In the data rows, zero lies at 4.5, halfway between 4 and 5.
Here are some points:
[2 3 7 3 5 5 4 4 5 5 6 2 1 4 4 3 5 3 5 4 3 5 3 5 7 3 4 5 6 8 4 6]
[1 3 7 1 7 3 0 6 6 4 6 5 2 3 6 1 7 2 3 5 4 7 5 8 4 3 4 8 1 6 5 9]
[7 5 1 6 3 6 6 3 4 4 2 5 9 6 2 8 3 8 5 3 4 2 5 1 2 5 4 2 6 2 4 1]
[5 4 3 6 4 5 8 2 4 6 4 3 5 5 4 5 3 5 7 4 5 3 4 2 7 5 5 3 6 5 4 3]
[7 6 3 7 2 4 7 4 3 5 3 4 6 6 5 7 4 5 4 5 5 3 4 3 3 5 5 4 8 4 4 1]
[6 5 6 4 7 6 6 1 5 5 4 3 1 4 3 1 5 4 6 5 4 4 3 4 9 2 4 4 6 6 3 6]
[4 5 5 4 6 5 7 2 6 6 7 3 3 5 4 2 3 5 6 4 6 6 2 4 9 5 5 6 4 7 4 4]
[4 4 5 3 7 4 2 6 6 4 6 4 3 4 5 4 7 3 3 4 4 7 6 7 4 5 3 6 3 5 4 9]
[3 4 6 4 7 5 5 3 6 5 7 3 1 3 4 1 4 3 6 5 4 5 3 5 9 3 4 5 4 8 4 6]
[4 4 5 4 5 4 3 6 5 4 4 5 5 4 5 5 5 4 3 4 4 5 5 5 3 4 4 5 3 4 5 5]
[4 2 1 4 8 6 3 4 7 4 4 5 6 5 1 5 2 7 7 2 4 4 5 1 5 4 2 2 3 4 4 7]
[8 3 1 5 4 4 3 5 4 4 3 5 7 7 2 7 5 6 5 2 4 5 6 2 2 5 3 3 4 2 5 3]
[7 7 5 5 1 3 5 7 2 4 3 6 5 5 7 7 7 3 1 6 5 5 5 7 0 5 6 7 5 3 5 3]
[5 3 2 4 5 5 2 6 6 3 1 7 9 6 2 8 3 6 4 3 4 4 6 3 0 5 2 3 2 1 6 5]
[6 5 7 3 4 7 0 8 6 2 1 5 4 4 5 5 4 1 2 6 5 5 5 8 0 6 4 5 4 1 3 5]
[5 8 8 7 1 4 8 4 2 5 6 2 3 3 8 4 6 4 3 7 5 5 4 8 5 6 7 6 9 6 4 2]
[4 7 7 5 3 3 5 6 3 5 6 5 2 4 7 4 7 2 2 7 5 6 5 8 4 5 6 7 5 6 5 4]
[6 1 0 5 6 7 4 3 6 5 2 5 9 6 0 7 1 8 7 1 4 2 5 0 4 5 2 0 4 2 4 4]
[7 5 2 6 3 5 6 4 4 5 2 5 8 6 4 7 3 7 5 3 5 3 5 2 3 6 4 2 6 2 5 2]
[2 5 8 2 6 3 2 5 6 5 8 3 1 3 6 2 7 3 4 5 4 7 6 7 6 4 5 7 4 7 6 6]
[3 7 7 5 3 3 7 4 4 6 6 3 2 4 7 2 6 3 3 6 6 5 3 6 6 4 6 6 6 7 4 4]
[5 7 6 6 2 3 9 3 3 6 5 3 3 5 7 4 5 4 4 6 6 4 3 5 6 5 7 5 8 6 4 2]
[5 6 4 8 4 3 8 3 4 6 5 3 4 5 6 3 4 4 5 6 5 3 3 4 8 5 6 5 7 6 3 3]
[4 3 4 5 6 6 6 2 5 6 6 2 3 4 4 2 2 5 9 4 4 4 2 1 9 4 4 2 6 6 3 5]
[5 3 2 5 6 6 5 3 5 5 3 4 7 5 2 5 2 7 7 3 4 3 4 2 5 5 3 2 4 4 4 4]
[8 6 3 7 1 4 5 7 3 4 1 7 8 6 4 9 5 5 3 4 5 3 6 5 0 6 5 4 6 1 6 1]
[6 3 4 4 4 4 5 2 5 5 6 3 5 5 4 5 2 3 7 5 5 2 5 3 6 5 4 4 3 5 4 5]
[5 4 3 3 5 5 2 6 5 4 3 7 6 5 4 6 4 5 4 5 4 4 6 5 1 5 3 3 2 2 5 4]
[3 3 4 3 7 5 3 4 6 5 5 5 4 4 3 3 4 5 5 4 4 5 5 4 6 4 3 4 3 5 5 6]
[4 3 4 3 5 4 1 7 5 4 3 7 6 5 4 6 5 5 3 3 4 5 6 6 2 5 3 5 2 2 6 7]
[2 1 5 4 5 5 1 5 5 4 4 5 4 4 3 3 2 5 5 4 4 5 5 4 6 4 4 4 1 3 4 6]
[6 4 1 5 4 5 5 5 4 4 1 7 9 6 2 8 3 8 5 3 4 3 6 1 1 6 3 2 4 1 5 3]
[5 6 6 7 2 3 8 3 4 5 6 3 3 3 6 4 5 4 6 6 6 4 3 6 7 3 7 6 7 5 3 2]
[4 4 5 4 6 5 4 4 5 5 5 4 4 4 4 3 4 5 6 4 4 4 4 4 6 4 4 4 4 5 4 5]
[5 3 1 5 5 6 6 2 5 5 3 4 7 6 2 5 2 7 8 3 4 3 4 1 6 5 4 1 6 4 4 3]
[5 4 4 6 4 5 7 3 5 6 6 3 3 4 4 4 4 5 7 4 5 4 3 3 8 4 4 3 7 5 4 3]
[3 6 7 3 4 2 1 8 4 3 5 6 3 3 8 5 8 2 0 7 4 7 6 9 1 5 5 9 3 5 6 6]
Then 10 other points, each followed by its number:
[3 5 7 3 4 3 2 7 4 3 5 5 3 3 7 4 7 2 1 6 5 6 5 8 2 4 6 8 3 5 6 6] 0
[4 5 6 4 3 4 4 5 4 5 6 4 3 3 5 4 6 2 3 5 4 5 3 6 5 4 6 5 5 6 5 4] 1
[3 3 4 2 6 4 0 7 5 3 3 7 6 4 4 6 6 4 2 3 4 6 6 6 1 4 4 6 1 3 6 7] 2
[5 7 6 6 2 3 6 5 3 5 5 4 3 4 7 5 6 3 3 7 5 5 4 7 4 5 6 7 7 5 5 3] 3
[2 1 4 3 9 6 4 2 7 6 7 3 3 4 1 0 2 5 9 3 4 5 3 2 9 3 3 2 3 7 3 7] 4
[1 3 7 1 7 3 0 8 6 3 5 7 2 3 6 3 8 2 1 5 3 8 6 9 2 3 3 9 0 5 6 9] 5
[3 3 4 3 7 5 2 4 6 4 5 5 4 4 3 3 4 5 5 4 4 5 5 4 6 4 3 4 2 5 5 7] 6
[3 3 5 4 5 4 2 6 6 5 5 5 2 4 4 4 6 4 5 4 5 5 5 6 5 4 3 5 3 5 5 7] 7
[3 3 5 4 8 5 5 1 6 6 7 2 2 4 3 0 3 5 8 5 4 4 3 3 9 4 4 3 5 7 4 4] 8
[5 3 3 6 7 6 7 1 5 6 6 2 4 5 2 2 2 6 9 4 5 3 3 1 9 4 4 2 6 6 3 4] 9
Which of these numbered points is nearest to each point below, ignoring the 2 directions in which the first points spread most? Its number follows each.
[5 3 3 2 5 3 2 4 6 3 4 5 6 5 3 6 4 4 5 4 4 3 6 5 2 5 3 4 1 3 6 6] > 8
[4 5 6 2 3 3 1 9 4 2 4 6 5 4 7 7 7 3 0 5 4 6 6 8 0 5 5 8 2 3 6 7] > 0
[4 2 4 5 3 4 2 7 6 4 4 4 6 3 1 5 4 5 5 3 6 5 6 4 5 4 4 4 1 4 4 8] > 7
[3 6 3 6 8 7 4 2 7 3 6 1 7 4 0 4 4 9 7 2 3 3 4 0 5 2 3 0 4 6 1 3] > 8
[4 3 4 4 6 5 5 4 5 5 5 4 4 4 3 3 4 5 6 4 4 4 4 3 6 4 4 4 4 5 4 5] > 9
[4 4 5 4 6 5 5 4 5 5 6 4 3 4 4 3 4 4 5 5 4 5 4 4 6 4 4 4 5 6 4 5] > 9
[3 4 5 5 5 4 5 3 5 5 7 2 2 4 4 2 4 4 6 5 5 5 3 4 8 4 4 4 5 6 4 5] > 9
[5 3 4 5 5 5 3 5 7 5 5 5 3 4 3 5 5 5 5 4 5 5 4 6 5 4 3 5 4 4 5 5] > 7
[3 2 3 2 7 4 0 7 6 3 3 7 6 5 3 5 5 5 3 3 3 6 6 5 1 4 3 5 0 2 6 7] > 5
[7 8 5 6 0 3 6 6 2 4 3 5 5 5 8 7 6 4 2 6 5 4 5 6 1 6 6 6 8 4 5 1] > 3
[6 4 4 5 5 6 5 4 6 5 5 4 5 6 2 4 2 5 7 4 5 4 5 4 6 5 4 1 5 5 5 4] > 9
[2 2 5 3 9 6 2 4 7 5 8 4 2 4 1 0 3 4 8 4 3 6 5 6 9 3 3 2 2 7 4 8] > 4
[1 1 5 2 9 5 1 4 7 4 6 4 3 3 3 1 4 4 6 3 3 6 5 5 7 3 3 5 0 7 4 9] > 4
[5 7 7 6 4 5 7 4 4 7 8 3 0 4 5 1 5 2 6 6 5 5 3 8 9 5 6 4 7 8 4 3] > 1
[2 5 8 3 6 2 1 7 5 3 6 5 2 3 7 2 8 1 1 6 4 7 5 9 3 4 5 9 1 6 6 9] > 2
[4 2 2 3 7 5 2 5 6 4 3 6 7 5 2 5 3 6 5 3 4 4 6 3 4 5 2 3 2 3 5 6] > 6
[2 1 6 2 9 5 1 5 7 4 6 5 2 3 3 1 3 4 5 4 5 7 4 6 8 3 3 5 0 7 4 9] > 4
[7 7 4 8 1 5 9 3 2 6 4 3 6 6 5 6 3 6 6 5 5 2 3 3 5 6 6 3 9 4 4 0] > 3
[3 2 3 4 8 6 5 2 6 6 6 3 4 4 1 2 2 6 9 3 4 4 3 1 9 4 3 1 4 6 3 6] > 6
[4 3 2 4 6 4 2 6 5 3 2 7 7 5 4 6 4 5 3 3 4 5 6 4 2 5 3 5 2 2 5 7] > 2
[3 3 6 1 8 4 0 6 6 3 4 6 3 3 4 2 7 2 3 4 4 7 6 8 3 3 3 7 0 4 5 9] > 5
[3 1 3 2 9 6 2 4 7 4 4 5 5 5 1 3 3 6 7 2 4 5 5 3 6 4 2 3 1 4 5 7] > 4
[8 6 1 7 1 5 7 5 3 4 0 6 9 7 4 9 3 7 4 4 5 2 5 2 0 6 5 2 7 0 5 0] > 3
[7 6 2 7 1 5 7 4 3 5 2 5 8 6 5 8 4 6 4 5 5 3 5 3 2 6 5 3 8 2 4 0] > 3
[5 3 2 4 6 5 4 4 5 4 3 6 7 6 2 6 3 6 6 3 4 4 5 2 3 5 3 3 4 3 5 5] > 9
[3 2 4 3 8 5 2 4 6 4 5 5 5 4 2 3 3 5 6 3 4 5 5 4 6 4 3 3 2 4 5 7] > 6
[5 1 2 4 5 6 2 6 6 3 2 7 8 6 3 6 3 6 4 2 4 4 6 3 2 5 3 3 2 1 6 5] > 2
[5 2 3 5 6 5 5 3 6 5 4 4 5 5 2 4 3 6 7 4 4 4 4 3 6 5 3 3 4 5 3 5] > 9
[7 6 3 6 1 4 5 7 2 3 1 7 8 6 6 9 5 5 2 5 5 4 6 5 0 6 5 5 6 1 6 2] > 3
[2 3 5 2 8 5 2 4 7 4 8 3 2 3 3 1 5 4 6 4 4 6 4 5 7 3 3 4 2 6 4 8] > 4
[7 9 6 7 0 4 7 5 2 5 5 4 3 4 8 6 6 3 3 7 5 4 4 7 4 5 7 6 8 5 5 2] > 3
[5 4 2 4 4 4 3 6 4 3 2 6 7 5 4 8 4 6 3 4 4 4 6 4 1 5 3 4 3 2 6 4] > 0
[6 7 6 6 1 3 6 5 2 5 4 4 3 5 7 6 6 3 3 7 5 4 4 6 3 5 6 7 7 5 4 2] > 3
[5 8 6 7 2 3 8 5 2 4 6 4 3 4 8 5 7 3 3 7 6 4 3 7 4 5 7 6 8 5 4 1] > 3
[6 9 7 7 0 3 9 4 1 5 5 4 3 5 9 6 6 3 3 8 6 4 4 6 3 5 7 5 9 5 4 0] > 3
[2 3 7 1 8 2 0 6 6 4 7 6 2 3 5 3 6 2 2 4 4 8 6 7 3 4 4 8 0 4 6 9] > 5
[3 5 7 2 5 3 1 7 5 4 5 6 2 3 7 3 7 2 2 6 4 7 5 8 2 4 4 8 2 5 6 7] > 9
[5 4 3 6 3 5 6 4 4 5 4 4 6 4 4 5 3 5 6 5 5 4 4 3 5 5 5 3 6 4 4 3] > 1
[3 3 5 4 8 5 5 2 6 6 7 3 2 3 3 1 3 5 7 4 4 5 3 4 9 3 4 3 4 7 3 6] > 6
[1 4 5 3 9 7 5 4 6 4 4 4 4 3 6 5 5 4 5 3 3 6 6 5 5 2 4 6 1 7 3 7] > 5
[3 3 5 3 6 4 2 6 5 4 5 5 4 4 4 3 5 4 4 4 4 6 5 6 4 4 4 6 2 5 5 7] > 2
[5 2 2 4 6 6 3 4 6 4 3 6 7 6 2 6 2 6 6 2 5 5 5 2 4 5 3 3 2 3 5 5] > 2
[3 2 5 4 8 6 6 2 6 6 8 1 3 4 3 0 2 5 8 4 5 4 3 2 9 3 5 3 5 8 3 6] > 8
[5 8 7 6 1 3 6 6 2 5 5 5 3 4 8 5 7 3 2 7 5 5 4 7 2 5 7 8 7 5 5 3] > 3
[3 2 3 2 8 5 2 4 7 4 4 6 6 5 2 4 3 6 6 2 3 5 6 3 4 4 2 3 2 4 5 7] > 5
[7 7 5 7 1 4 8 4 2 5 4 4 5 5 6 6 4 5 4 6 5 3 4 4 5 5 6 4 9 5 4 1] > 3
[2 3 5 3 8 5 4 3 7 5 7 3 2 3 3 1 3 4 7 4 4 5 4 4 9 4 4 4 3 7 4 7] > 6
[2 2 4 3 8 5 0 6 6 4 4 6 5 4 3 4 3 5 6 3 4 6 6 5 4 4 2 4 1 3 5 7] > 4
[2 5 8 2 6 3 1 7 5 4 7 5 0 3 7 2 8 1 2 6 4 8 5 9 4 3 5 9 2 7 6 8] > 2
[6 9 7 7 1 4 9 3 2 6 6 2 2 4 8 3 6 3 4 7 6 4 2 6 7 5 8 6 9 7 4 0] > 3
[7 7 5 6 0 3 6 7 1 4 1 7 7 6 8 9 7 3 1 6 5 4 5 6 0 5 6 8 6 2 7 2] > 3
[5 7 6 7 2 4 9 3 2 6 6 2 2 4 7 3 5 4 5 7 5 4 2 5 7 5 7 5 9 7 4 1] > 3
